Rows are one point carried round by a steady rotation, each followed by how many steps it has turned.
The counts run from 0 to 328.
[ -6  36 -17 -25  20 -23 -12  -3  -6   0  22  -5 -21 -15 -35  -9 -46  18
  23   4   9 -13 -13 -22  24  22  -2  40  -3  -5  19 -30  -8   3   4 -10
 -18 -34  22  25   3  -5  32 -13  28  24 -24  16  16  -4] : 138
[ -8   1 -11 -26   5 -17   7   0  11 -48  -4 -27  -2 -21  21  15  -3  -3
   8 -28  -6  15 -22  -2 -29  13  29  42  -8  19  18   7 -25  -5 -22  -5
   0 -44  -2  13  27  -6  15   4  45   2 -11 -12 -19 -11] : 233
[ -3  -5  -5 -12  10  12 -17  22  18   1  -9  15   9   1  13  10   1 -10
   4 -19   4  -8 -10 -22   2   2  14  27 -11  -9 -22  13  13  41  -1 -30
  -9   3  25  -2  -5  -7 -30  72  36  20  -8   3 -15   8] : 177
[-15  14  12 -29 -15  24 -33  35 -15  22 -19 -13 -15  -2 -14  29 -17 -20
  -5  -4  32 -24  10 -24  12   7  14  -1   2 -31 -40 -15  20  29  -3  -8
 -10  36  16  10  27  10  -5  17  19  14 -10   5 -11  -9] : 284
[ -9  35   1 -28   2   1  13  -2   1  15   6 -58 -18  -6  25  -1 -17  18
  30  -8   7   5   0   6 -27  -4  32  22  -5 -26  17  16  -8   3  -6  13
 -17  10  -4  24  27  37  25 -25  33   7 -10 -16 -14  -9] : 126
[ -1   9  -3  -2   9  18 -15  14  15  36  19  -8  -3  13   3  13 -17  -8
  23 -25  37  -2  -5 -11  -4  10  17  21  -5  -2  11  22  22  16  18 -16
 -23  32 -14  15  33   3 -31  45  26  20 -20  31 -18  -6] : 276
[ -6  -3 -22 -24  -5   1 -25  -6  24   8 -17   9  10  15  38  11  28  -1
  22 -22   6  -2   6 -17   1  29  37  23 -16   8  -1  18  -9  15   0 -14
 -19  -4   7  -3  39   4 -43  47  38   3 -25  10 -20  -6] : 102
[-15  20 -17   0  13  18  -8  -9  14   4  -8 -36   0  -5  -8 -21 -40  19
  16   0  -5 -13  -8  11  10  -5   7   2  10   9 -33 -44   5  20   6  19
 -36   7  -3   8 -33  37  50 -13  18  21  -9 -21  -1 -21] : 322
[-17   7 -16  -6  -9  27  -3  18 -14  26 -26 -22 -10 -22   7   5 -20 -23
   3 -17  23 -14   6 -15  20  -7  26 -16   0   4 -59 -38  10   8   9  12
  21  29  13  -5  18   6 -22  20  -4  26  13  -3   4 -15] : 186
[  7  16  -5 -15   7   9 -19   8  -7   3   2 -39  10   5 -34   7 -64  11
   0 -14  21   1 -11  -5  27   7  -4  41   5   9  18 -31  12  -3  14 -17
 -31 -18  -4  16 -12  -6  36   2  10  32  -3   9  -1   4] : 40
[ -2  26  -2 -39  19  14 -24   6  -6  24 -23 -26  35   1  15   6  11  -9
   8 -17  18  22 -32 -21 -17  24  37  31  -3  30   0 -18  36  -4  -3  -2
 -11 -17  14  -4  38 -17   1  13   6  -2  -7   6  -6  18] : 306
[-19   5 -25  -7   3  38  16  30  22  16 -11 -31   3  -4   1   7 -28   8
   1  19  14 -43  -2  15   4 -24  23 -12  22  16 -26  -8  17  13 -10 -22
 -32   4 -21  17  11   2   2  37  22  21  -2  13   2 -32] : 250
[ -9  21   0  15  25  13  32  11  -4  -4  17 -39 -37 -31   7 -14 -41 -16
   8 -27  32 -11  -5  -5 -20 -16  17  14  -6  13 -17  -8   5  -8   0   2
  29  -2   1  20  19  -3  14   0  19  24   7  -6  -2 -26] : 160
[ -7   6 -21 -21  29 -13  -7 -13   7  10   1   3   4 -16  17 -16   5   0
  10  12   4 -45 -10 -13 -15   4   5  20   9  40  -6 -45   3 -22  11   3
   3 -30  -4  26  27 -15  -3   8  -5  27 -29  26  40 -17] : 238
[  8   3 -11 -16  23  38 -16  13  22 -26  10 -31 -23 -24 -15  21 -40  18
 -16 -36  23   0 -14   3  -5   3  14  15   8   6 -23   5 -11  29 -14   7
   4 -23 -22  27  13  -5  27 -11  30   5  26 -12 -13  -3] : 157
[  7   3   2   2   7   0 -42   5  30 -30   4  26 -18 -33   2   0 -17  16
 -17  -8   5 -12 -10 -30 -28   4  10  33  10  15 -18  -8  23  33   2   5
   9 -53  13  15  25  13  -7  -4  27   0   3 -20  17   1] : 165
[-19  27  -6 -16   9 -23 -16 -10 -24  28  10  -5 -16 -15 -15  11 -34 -10
  34   5  -1 -12  -4 -11  30  35   4  43 -14 -24  -5 -42  -4  -5  -6  12
 -18 -11  13  -7  -1  -3  33   6  32  12 -35   2   7 -13] : 311
[  3   5 -19 -28  -3  22 -20  12 -27  19  10 -34  -7 -14 -23  27 -56 -13
   6 -37  25  21  11 -10  16 -14  -6  -6  -9  12 -23 -36  -6  10  30  -3
  -6  30   9  -4  -8  16   9  -4  -1  23   1  -6   0   2] : 288
[  0 -18  -2 -10   1   7 -28   3  31   6  -1  19   6  14  16  19 -11  -1
   6 -32  20  -9   7 -17 -17   8  11  36  -1  -9  10  24   8  24  11 -21
 -27   0 -12  14  30  10 -29  56  29  -1 -19  33 -11   9] : 275
[ -7  -1  -9  15 -11   7 -16 -24  -3  28   6  -5 -21  -9  35  -8 -13 -10
  12 -36  12   0  21 -10 -30   3   8   2  -1   9 -31 -16   5   0  27  22
  -6  36  18   4  31  43   0   1  16  14 -26 -11 -15 -24] : 193
[  2  14 -19 -25  38  25   1   4  11  10  -3 -34  12  22  -3 -28 -21  16
   6 -16   9 -21 -21   5 -13 -18  -5   3  18  17 -14 -17  14  27  16 -14
 -36  18 -21  29 -13  11  28  13   6  34 -19  13  -6 -10] : 148
[-25  10 -15  -4   3   7   4 -14  15  18 -26  13   2  24  12  -2  -5  -2
  28   7  25 -20   4 -14 -21  14  29   1 -13  18 -10  -7  23  -5   4 -10
 -15  15  -1  20  42  14 -17  61  13   7 -30  25   4 -32] : 1
[ 14 -20 -42 -39  -5  12 -30 -14  28 -16  -8 -33  15   5  30  -4  -8  25
  -6 -40 -15   0   5   0   0  -3  11  15  10  17   1  -8 -39  20  10  14
 -36  -5 -11   0 -14  19  23  -7  22  20  -5  -8 -15   4] : 222
[-11 -26   3 -13 -15  -1  -5  19  21   0   1 -14  16 -10  25   9 -17  -4
 -30  -1  -7 -46   4  -5  -1 -30   9  41  16  -7  10 -29   2 -16  -8 -20
 -28 -36   7  21 -10  -7 -12  39  32  23 -13  14  12   6] : 143
[-11 -17 -18  -6  -2  12  10  -3  10 -43  -5   3 -44 -26   8   9 -38 -13
 -20 -24  -3 -22   8 -17 -22 -11  11  -3   0  -2 -48   5 -17  13 -15  -6
  20 -17  16  14  16  10  13  12  48   4   6 -20   6 -29] : 259
[  2  21  -1  -3  14   8 -18   3  22 -13  11 -20 -16 -10  -5   3 -23   3
  13 -32  44   3  -1 -15 -27 -12  15  10   0  28   0  -7  15  17  29  16
   6   8 -30  34  51  15 -17 -17  -1  24   2   6  12 -10] : 265
[  0   8 -32 -39 -20  21  -1   8 -18  24 -25 -25   2  -8  -3  17 -45   0
 -12  -1  14 -13  32 -11  14 -22  13 -18 -14   9 -33 -41 -12 -13  22  -5
   2  12  19  10  17  10 -11   4  -4  34   9  -2  31 -16] : 13
[-14   4 -21  -1 -21  10   2 -25  10  19 -14 -23 -16  -2  16  -1 -44  21
   1  -2  10 -25  31  10  15  -9  25  -2   5 -38 -16 -35 -21  -9  -2  24
 -11   8  10  11  -5  35  16  -9  13  31   4  -9   5 -35] : 119
[-10  23  -9  -8  17  17   1   3  10  27  21  -4 -13  17 -22   9 -56   8
  34 -22  35  11 -10  -7  25  18  20  15 -18 -29   7   9   9  19   4 -15
 -14  14   6   9   8  -5 -13  49  30  29  -2  24  -5 -16] : 277
[ -7  13 -11 -30   8  -9   3 -34  13   3  12 -28 -36  -6  24  -4 -27  18
  21 -19  -6   9   6   4  -9   5  23  22 -13 -41  19  13 -30   7 -22  19
  -3 -16   9  17  18  16  24 -19  44   0  -5  -6  -7  -4] : 127
[-10  -9 -16 -26  14  25 -31  14  -6  45  -2 -20  14 -10  30 -19   8  10
 -20  -2 -17 -43  -2  -4  -5 -23  -4   9  31  -6 -28 -33   6  24   2  -2
 -29  14  24  14 -15  10   6   5  11  35 -18   3  13   7] : 46
[ -8  19  11 -31 -23   9 -19   9  12 -15 -24 -44  -4   0  -3  10 -35  12
   5 -26  30   0  18 -10  -4 -18  20  -4   2 -25  -4 -14  10  18  11  15
 -21  28  -7  38  22  49   0 -23   7  24  22 -16  -4  -7] : 17
[ -9  47  13 -28   7   5  -6  19  -5   5 -13 -34  20  -5 -12  20 -16  -4
  16 -13  34  23 -26 -12   5  23  36  49 -16   0   9 -19  30  -1 -15   9
 -12 -30  10  -2  25   1  18  10  14  -3  -2  -8 -18   5] : 307
[  0   6  10 -11  -4  12 -35  10  40  -1   6  27   1  10 -14  35 -36  15
  -3  -2  29   5   3 -13  -5  14  28  39   2 -16   7  22  13  27   2 -15
 -22 -29  -1  13  20  19 -23  28  38 -19   3   6   4   7] : 274
[  0  21  16  -9  -1   8 -22   8   1  -4 -12 -37  -5 -17 -11   5 -31  -8
  10 -39  29  33  -1 -12  -9 -11   6  13   2  14 -24 -24  15  31  29  26
  -1  28  -2   7  16  51   1 -24   0   8   5 -26  -3   2] : 190
[ -6   6 -29 -43   2  -2  -9  11   3  -6 -27  20  18   7  21   5   8 -10
  20   0  -2  -4  -2 -31  11  -1  20  17 -34   1 -20   2  -5   8   2 -28
   3  -3  29  -1   5  -7 -42  68  22  18 -13  14  18   5] : 4
[  9  34 -15 -16  -5  21 -38  -8  16  11  15 -26  -3 -17   8 -10 -31  26
   1 -23  17  41  -1 -16  16  -1  33  15  -2 -10 -12 -11   9  24  12  14
  -9  -5  31  -7   4  28  -5 -16  12  19  30 -32  -5   5] : 296
[ -6  18 -42 -33  34  12   8 -38   0  31  15 -19 -14  -1  39 -19  -4   9
  18 -14  -2  -7  -8  -8 -42  15  20  -3  -2   7  -4  -8 -14 -15   0  12
  -6  -2  10   6  40  -3  12  -9  16  17 -23  16  15 -18] : 129
[  8   2  -1 -24   8  10 -22 -17  10   7   9 -28  13   4  44  -1  -2   8
   5 -51   6  48  -8 -10 -54 -10  11  20  -3  25   8  -4   5   2  32  11
 -17  13  21  -7  11  32   2  -9  19  -7 -18 -19 -20  17] : 298
